Each path below is one point turned by a fixed rotation once a step. After each direction that follows a path, write how fast that rotation turns it, in degrees per step (0 if it stays still).
Each turn is a multiple of 5 degrees from 10 to 175, or 0.
Each row of a path follows its step; steps can be skipped.

step 0: [ 1.29 -2.66 -0.71  2.61 -2.99  1.58  0.83  1.31 -2.02 -0.02  1.97 -1.16
 -0.29  0.36  3.65  2.22  3.17 -3.01  1.35 -0.32  0.85 -3.71  0.60 -2.10
 -0.16  0.87 -3.52  0.61  1.35  2.12 -1.48  0.38  2.11 -0.54 -0.57 -0.06
 -1.54  1.85  1.63 -0.93  3.06 -2.21  0.81 -3.59 -0.22  1.29 -3.82  1.76
  1.49 -0.41 -3.17 -2.85 -0.38 -1.83  2.06]
step 1: [-0.21 -1.86 -0.28  4.39  1.02 -0.79 -0.99  2.35 -3.03 -0.83 -0.38 -3.54
  0.93  0.13 -1.98  3.40 -0.97  0.03  3.82 -2.01 -1.27  1.67 -1.58 -0.88
  0.87 -2.40  0.12  1.42  0.75  2.00  0.40 -1.27  1.61  0.06 -2.54  1.34
  0.89  3.63  3.05 -2.33  0.83  3.51  0.05 -0.84 -1.34 -1.89  1.84 -2.70
  0.42  1.24 -1.57 -0.48 -1.99 -0.15  4.53]
step 2: [-0.81 -1.28 -0.77  3.30  0.55 -0.25  3.10 -0.64 -3.05  0.98 -0.72 -2.51
 -0.66  3.94 -0.25 -2.30 -2.69 -1.54  2.60 -2.03 -1.18 -3.05  2.00 -0.80
 -1.24  0.68 -0.88  2.13 -2.34  3.48 -2.48  0.80  1.59 -0.79 -2.31 -5.21
 -0.74  1.78 -0.28  0.10  0.16  1.33  0.34 -2.15 -0.10  4.84 -1.42  1.52
  1.52  0.88 -0.31 -0.33 -1.51  0.40  0.03]
step 3: [-0.79 -0.72  0.59 -0.42 -0.11  0.00  0.45  2.35 -4.72 -1.54  0.93 -0.60
  0.21 -1.22  1.65  2.33 -2.74 -1.08  0.75 -1.91  0.81 -0.62  2.24 -0.91
  3.35 -1.26  2.93 -1.92  1.16  1.41  0.46  0.05 -4.44 -2.11 -3.44 -0.95
 -0.56  1.52  3.01  0.21  1.36  4.00  2.87 -1.45 -2.96  0.15 -2.09 -0.34
  3.63 -2.24  1.21  2.03 -0.74  1.15  1.84]
step 4: [ 0.15 -2.57 -1.53  2.53  1.54 -2.19  2.15 -0.76 -2.42 -2.29  1.11 -0.27
  0.44  0.55 -1.48  1.67 -3.00 -3.84  1.10  2.50 -0.02  0.39 -2.55 -4.20
 -1.06  1.79  1.79  1.58  0.56 -1.71 -2.61  2.01  1.62 -1.14  0.43 -1.73
 -2.52 -0.32  2.36  2.85  4.51 -0.95  1.25 -1.65  0.34  2.74 -4.15 -1.83
  1.32 -0.07 -0.16 -0.63 -1.67 -0.19  0.20]
step 5: [-1.00  1.45  1.80  1.72 -0.33 -0.52  4.70  3.05 -2.69 -1.97 -2.12 -1.96
  1.48 -3.46  1.67  0.79  2.29  2.01  2.19 -0.87 -1.30  0.64 -1.74 -3.77
  0.93 -3.47  0.83  2.02  2.73 -1.39  0.80 -0.36 -0.34 -1.58 -1.02 -0.48
 -3.11  2.47  1.61 -2.37  2.34  2.82  0.35 -0.10  0.72  2.24 -0.25  1.35
  1.07 -2.21 -2.40  0.63 -2.26  1.74 -1.47]
step 6: [-2.58  0.00  1.74  1.48  1.42  0.44  3.04 -1.06  0.44 -1.12  2.64 -2.03
 -1.30  1.43 -3.43  1.10  1.16 -0.75 -0.05  0.31 -1.65 -1.88  0.31 -5.92
  0.97  2.70  0.22 -0.29  0.58  2.51 -0.86 -1.15  2.52 -0.09 -0.62 -1.22
 -0.39  2.01  3.02 -3.22  1.16 -1.52  2.14 -1.35 -3.90  0.90 -1.80  1.42
  2.87  0.51  0.60 -4.97 -1.10  0.36 -0.52]
step 7: [ 0.82  2.21  2.42  0.44  2.05 -0.18 -2.90  2.04 -2.78  1.11 -0.06 -0.50
  0.77 -2.36 -4.89 -0.02 -1.89 -3.14  4.15 -1.53 -2.96 -1.79  0.47 -1.92
 -1.45 -2.32  1.38 -0.69  0.64 -1.20 -0.81  1.30  0.76 -1.94 -1.51 -0.32
 -2.11  2.06 -0.21 -2.67  1.12  4.62  0.84  1.46 -0.26  1.15  1.13 -0.56
  3.57 -2.21  0.41 -1.39  0.51  2.76  0.71]
step 8: [ 1.92 -1.96  0.08  0.35  0.17  3.07  2.55 -4.25 -0.72  1.35  1.42 -0.80
  2.10 -0.25 -2.59 -0.33  0.83 -3.11  1.49 -1.70 -2.74  0.38 -0.51 -3.22
 -1.52  1.99 -0.14  0.77  1.49  2.87 -1.30  2.86 -3.49 -1.70 -2.04 -2.74
 -0.44 -0.29 -0.34  0.70  0.62  0.87 -1.21 -1.64 -1.95  1.12 -3.72  1.66
  1.60 -2.91  1.48 -0.69 -3.90  0.16 -3.13]
step 9: [-0.54  0.18  1.38  1.47 -0.88 -0.42  0.88  0.53 -2.66 -1.79  2.49  0.53
  2.98 -4.45 -1.98  2.75 -1.70 -1.45  0.91 -3.30 -3.43 -1.96  0.07 -2.78
  2.00  0.78 -0.58 -1.71  0.56 -2.21  1.36  0.48 -2.33  2.43  2.21  2.36
 -1.59  1.21  2.11 -1.51 -0.37  1.38  0.94  0.00  1.69  1.44 -1.43 -0.50
  4.47 -2.09 -0.45  3.04 -1.83 -3.31  0.71]
step 11: [-1.84  2.93  1.61  4.18 -0.42 -0.02  2.71  1.02 -0.56  3.86  2.38  0.48
  1.35 -0.62 -1.32 -0.01 -0.13  2.05  2.15 -1.49 -0.18 -2.69 -1.70  0.12
 -0.38 -2.71  0.55 -3.37  2.54  1.65  2.46  0.07 -2.97  1.66 -0.64 -0.01
 -1.39 -0.60  1.28 -0.66  0.11  1.81  1.56  1.09  1.32  2.06  0.96 -0.36
  5.16 -0.97 -3.51 -2.77 -1.98  1.89 -1.89]
step 12: [ 3.49  3.10 -0.75  3.41  3.85  1.39  1.37  0.65  0.37  0.80  4.40 -0.81
  1.49  1.05 -0.95  2.94  2.60 -5.15  0.06 -1.92 -0.24 -1.93  1.24  1.14
 -1.81  2.36 -0.71 -0.92 -0.27 -0.22 -0.36  0.30  0.82  1.11 -0.38 -2.07
  0.90 -0.02  2.02 -0.81  1.68 -0.35  1.57 -1.87 -4.12 -1.21 -2.47 -0.61
  2.05 -3.34 -1.08 -1.94  1.01  0.35 -1.56]
Directions:
[ 0.04  0.02  0.28  0.79 -0.72 -0.09  0.44  0.66 -0.35  0.23 -0.15 -0.26
 -0.49 -0.45  0.11 -0.39 -0.39  0.53  0.17 -1.08  0.11 -0.05  0.48 -0.80
 -0.21  0.74  0.44  0.68  0.33  0.54  0.20  0.02  0.41 -0.64 -0.55  0.39
  0.09 -0.34 -0.11 -0.31  1.34 -0.15 -1.04 -0.25  0.18 -0.04 -0.79 -0.90
  0.47  0.35  1.09  0.10  0.41  0.25  0.60] : 10
[ 0.38  0.05 -0.92 -0.75 -0.55 -0.24 -0.61  0.25 -0.03  0.06  0.36  0.35
  0.67  0.37 -0.26 -0.40 -0.90  0.02 -0.51 -0.72 -0.88  0.11  0.27 -0.63
 -0.32 -0.22  0.15 -0.09 -0.41 -0.46  0.03  0.44 -0.11 -1.03 -0.82 -0.67
  0.57 -0.81  0.17  0.19 -1.09 -0.18  0.04  0.01 -0.96  0.43 -0.67 -0.45
 -0.05 -0.50 -0.30  1.08  0.16 -0.10 -0.02] : 70
[-0.06  0.61  0.48 -0.05  1.02  0.91  0.05  0.59 -0.82 -0.31 -0.04  0.23
  0.14  0.00  0.21 -0.09 -0.02  0.05 -0.01  0.31 -0.45 -1.09  0.49 -0.40
  0.24  0.67 -0.12 -0.89 -0.03 -0.35  0.33 -0.13 -0.02 -0.06 -0.47  1.21
  0.19  0.26  0.12  0.66 -0.30 -1.19  0.86 -0.42 -0.50 -0.87 -0.22 -0.65
 -0.44  0.22  0.26 -0.10 -0.59 -0.69  0.58] : 125
[ 0.40 -0.43 -0.07  0.32  0.01  0.23 -0.10 -0.68 -0.48 -1.34 -0.08  0.80
  0.52 -0.32  0.60  0.05  0.61 -0.74  0.79  0.51  0.38  0.70 -0.26  0.01
 -0.11  0.02  0.39  0.00 -0.81  0.09  0.10  0.45 -0.37  0.47 -0.46  1.19
 -0.64 -0.89 -0.62  0.19 -0.29  0.10 -0.38 -0.49 -0.08  0.02 -1.09  0.07
  0.42 -0.71  0.06  0.10  0.92  0.16 -0.06] : 80
[ 0.76  1.36  0.09 -0.72  0.45 -0.26  0.81 -0.46  0.38  0.28  1.20  0.59
  0.00  0.24 -0.20 -0.15  0.00  0.08  0.27  0.13 -0.46  0.26  0.25 -0.04
 -0.37 -1.02 -0.50  0.12  0.33  0.22  0.11  0.82 -0.54  1.07  0.31  0.48
  0.25 -0.33  0.26 -0.86  0.59 -0.47  0.17 -0.53  0.12  0.17  0.25 -0.62
 -0.09  0.50  0.82  0.68  0.25  0.33 -0.42] : 10
[-1.02 -0.11 -0.39 -0.08 -0.47  0.34  0.45 -0.90 -0.36  0.10 -0.12 -0.12
 -0.47  0.34  0.13  0.71  0.53 -0.44 -0.92 -0.29 -0.44 -0.52  0.62  0.30
  0.21 -0.44 -0.60  0.44  0.11 -0.10  1.51  0.76 -1.01 -0.70 -0.51  0.25
 -1.12  0.08 -0.15 -0.05 -0.01 -0.39 -0.33  0.50 -0.10  0.40  0.06 -0.27
 -0.53  0.25 -0.22 -0.53  0.04  0.77  0.15] : 130
[ 1.41 -0.77 -0.65 -0.12  0.19  0.20 -1.17 -0.46 -0.17 -0.36 -0.59  0.03
 -0.31 -0.03 -0.92 -0.64  0.57  0.60 -0.09 -0.20 -0.50 -0.22  0.55  0.31
 -0.81  0.35 -0.54  0.55 -0.11  0.43  0.24 -0.41 -0.52 -0.44  0.06  0.93
 -0.15  0.18  0.66 -0.53  0.15  0.31  0.35 -0.79 -0.05  0.65  0.73  0.62
  0.43  0.12  0.29 -0.22 -0.43 -0.22  0.35] : 55
